128 stands for zero in the data rows.
Here are some points:
[129 163 140 136 124 126 121  99 121  79 139 111 113 160 175 106 190 133
 152 137 202 157 164 107 168  73 106  92 135 137 126 164]
[122 140 127 159 134 138 129  99 136 128 110 110 122 175  71 124 134 171
 206 182 161 174 130 193 118 149 197 120 145  85 179 140]
[103 132 126 134  93 135 118 121 123  96 134 158 105 152 134 131 131 126
 143 110 134 110 122  95 146 133  70 132  87 130 107 137]
[118 150 129  93 152 129 109 112 125 102 120 134 166  87 159 131 153 115
 115 177 178 122 115 101  91 134 167 159 115  86  97  85]
[139 133 152 105 145 136  82 119 175 121 133 114 133 118  83 216 147 145
 102 139 195 124 103 147 129  95 152 168 162 152 138 141]
[132 140 139 125 148 181 113 101  98 159 149 108 100 104 138 140 112 106
 121 175 123 138 162 135 112 124 150 141 109 112 130  78]
[135 139 132 132 117 140 157 157 157 165  94 112  93 121  90 184 178  89
 145 167 103 129 172 122 144 146 152 146  80  99  76 225]
[133 118 138 150 108 125 147 118 125 148 106 142 180 119 157 167 137 154
 152  77  70  74 149 182  84  66 128  88 156  95 119 147]
[138 123 141 122  90 129 109  98 129 108  82 163 128 141 133 100 100 134
 189 126 152 117  49 138 152 149 179 100 141 152 177 111]
[144 136 140 129 143 133 148  84  83 124 109  95 125 187 140  78 149 200
 146  91 119 111 135 142  94 114 142 109 120 154 134  95]
[140 123 151 127 128 118 110 141 124 117 141 118  90 108 151 114 134 102
 127 121 109 205 105 108 191  46 179 164  49 228 109 152]
[133 115  98 146 121  99 130 113  84  96 110 102 117  98 117 206 114  62
 187 125 127 166 145 136 132 160 126  58 185 135  90 131]
[125 125 130 129 107 104  97 155  69  59 138 149  73 147  85 139 130 172
 144  93  97 123 170 158 143 178  77 138 101 104 100  94]
[125 142 144 162 106 135 128 157 152 145  68 102 137 146 137  84 114  88
 184 195 102 127 142 102 143 118 102  88 148 146  82 100]
Then 22 other points, each followed by its number:
[121 111 129 151 141 129 106 123  73 154 102  95 122 170 127  51 122 134
 101 159 189 175 131 141  97 142 122 190 155 187  94 193] 0
[143 127 146 153 139 138 119 169 181 132  91 148 119  97 127 136 141 186
 163 122 140 155 142 141  67 155 101 135 118 123  83  67] 1
[130 139 108 135 129  96 111 114  97 203 145 137 175 124 138 119  72 101
 129 176 106 113 125 115 139 128  80 138  84 168  91 159] 2
[ 98 127 110 135 123 151 128 178 123 114 165  80 130 145 152 111 154 151
 105 109 144 114 153 132 146 110 136  72 109 118 144 146] 3
[118 131 102  97 112  81  97 135 165 145 148  71 132 121 131 100 138  99
 157  88 115 170 107 134 101  89 210 106 132 114  98  57] 4
[127 113 128 103  84 107  89 163 120 136 109 129 162 112 125  92  64 161
  86 139 137 103 117 142 137 127 162 151 155  75 145 153] 5
[126 119 120 122 128 107 130  67 114  83 120 152 181  47 178 140 136 179
 121 131 107 158 129  98 139 132 153 114  88 133 136 203] 6
[132 124 120  94 135 127 172 147 170  87 130 207 125 157 118  67 124 116
 152 161 144 205 118 130 135  83 131 126 183 116  68 128] 7
[125 145 142 114 123 115 182 121 135 135  83 128  76 120 135 111  55 142
  95 115 136 180 144 112  45 145 150 131 121 147 183 164] 8
[129 149 114 131 133  98 146 159 126  97 142 167 140 186 167 169  94 138
  58 166 127 101 189  66  86  58 180 143 183 144 102 133] 9
[133 150 126 131 145 167 106 101 129 120 151 152  38 128 151  96 106 119
  84  98  89 112 109 165 109 132 123  91 143 160 172 160] 10
[132 138 149 143 119  61 136 148 112 109 148  74 124  98 125 143 134 186
 106  93 118 191 101 134 178 162  89 189 140 120 104 130] 11
[131 134 103  89  81 150 140 105 152 142 167 111 166 147 183 113 140 135
 136 120 117 128 119  89  86 195 122 132 105 156 132  88] 12
[132 122 124 115 171 138 118 209 117 123 129 121 155 131 105  81 157 106
 160 114 118  84 154 134 155 180 157 175 136 166 169 133] 13
[147 109 109 127 155 111 156 145 109 137 170 112  86 122 183 107  85 106
 149 129 171 139  57 143  93 115 102  84 105 131 107  79] 14
[139 111 119 111  99 173 159 117 128  86 137  99 130 141  80 130  78  90
  80 139 105 137 129 121 148 135 158  92 161  99  64 142] 15
[114 107 152 124 145 127 147 108 162 127 140 117 114  98  85 143 106 134
 129 154 135 111 171  34  83 130 120 113 115 146 164 105] 16
[127 156 134 157 138 130 115 157 144  93 114 119 164 124 139 132  97 106
 162 122  82 106  73  82 154 101 133 111 159 100 171 153] 17
[117 133 140 150 153  88 131 104 136 124 135 132 161 186 100 140 121 130
  71 107 106 141  65 140 197 184 159 105 174 131 115 113] 18
[123 147 119 133 121 140 100 118 135 166 141 140 126 118  86 136 124 100
  22  78 113 168 164 195 147 101 158 128 100 101  93  75] 19
[136 128 114 156 150 106 179 110 144 106 171 115  77 125 163 161 165  64
 124  77 174  68 106 167  94 108 148 182 157  92 144 141] 20
[130 145 136 162 116 113 173 100 133 147 183 144 153 156 145 130 133 167
 108 158 112 119 151 140 125 138  97 125 107 132 140 107] 21
Which two of these numbered points are nearest to each point below by angle, seen from the average point of the first points? Their numbers follow each, nearest first.
[121 130 128  89 126 149  99 119 155 136 148 177  96 144 157 160 103 159
 164  88  75 148 104 190 121  98  73 169 155 130 109 156] > 10 7
[145 132 124 155 107 140 140 162 108  87 146 139 173  92 129 113 121  82
  96 144 166 189 125 127 121 170  89 137 134 104 172 135] > 11 5
[135  97 142 125 169 157 143 136  81 107 110  88 141 127 129 145  91 144
 101 132  93  99 124 104 135 143 158  91 104 131 105  95] > 15 18
[121 126 137  84 125 134 133 157 111 124 151 132  91 130 150 111 193 116
 121 193 119 143 147 150 102 209 144 161 204 126 128 131] > 13 0
[107 117 124 135 123 121 154 140 138  81 154 143 150 143 164 128 174 138
 100 173 157  98  92 145  96 139  96 110  80 118 122 150] > 21 3
[115 121 104 150 168 120 124 103 134 146 118 140 148 124 112 174 132 160
 141 162  58 162  98 136  61 105 103 160 145 193 129 105] > 1 2
[126 119 107 139 142 156 108 119 107 112 141  95  93 143 142 156 128 137
 194 136 102 113 123 107 177  83 111 185 151  67 135 110] > 17 20
[117 131 105 122 167 152 148 104 124 165 124 155 147  67 113  43 104 147
 139 132 148 143 112 175 155 120  80 125 139  56  74 188] > 7 5
[140 123  96 121  87 163 124 167  86 158 132 120 117 130 108 195 110 195
 126 139 162 134 142 129 113 110 129 110  94 144 130 169] > 3 5
[136 124 107  92 144 110 104 112  98 140 106 141 118 139  90 115 185 145
  49 163 114  93  81  85 176 108 102  82 127  95 161 109] > 18 5
[134 112 101 126 146 124  95 123 175  84  82 114 162 138 126 108 190 160
 118 154  94 139 121 123 148  75  90 125 119 121 181 130] > 17 6
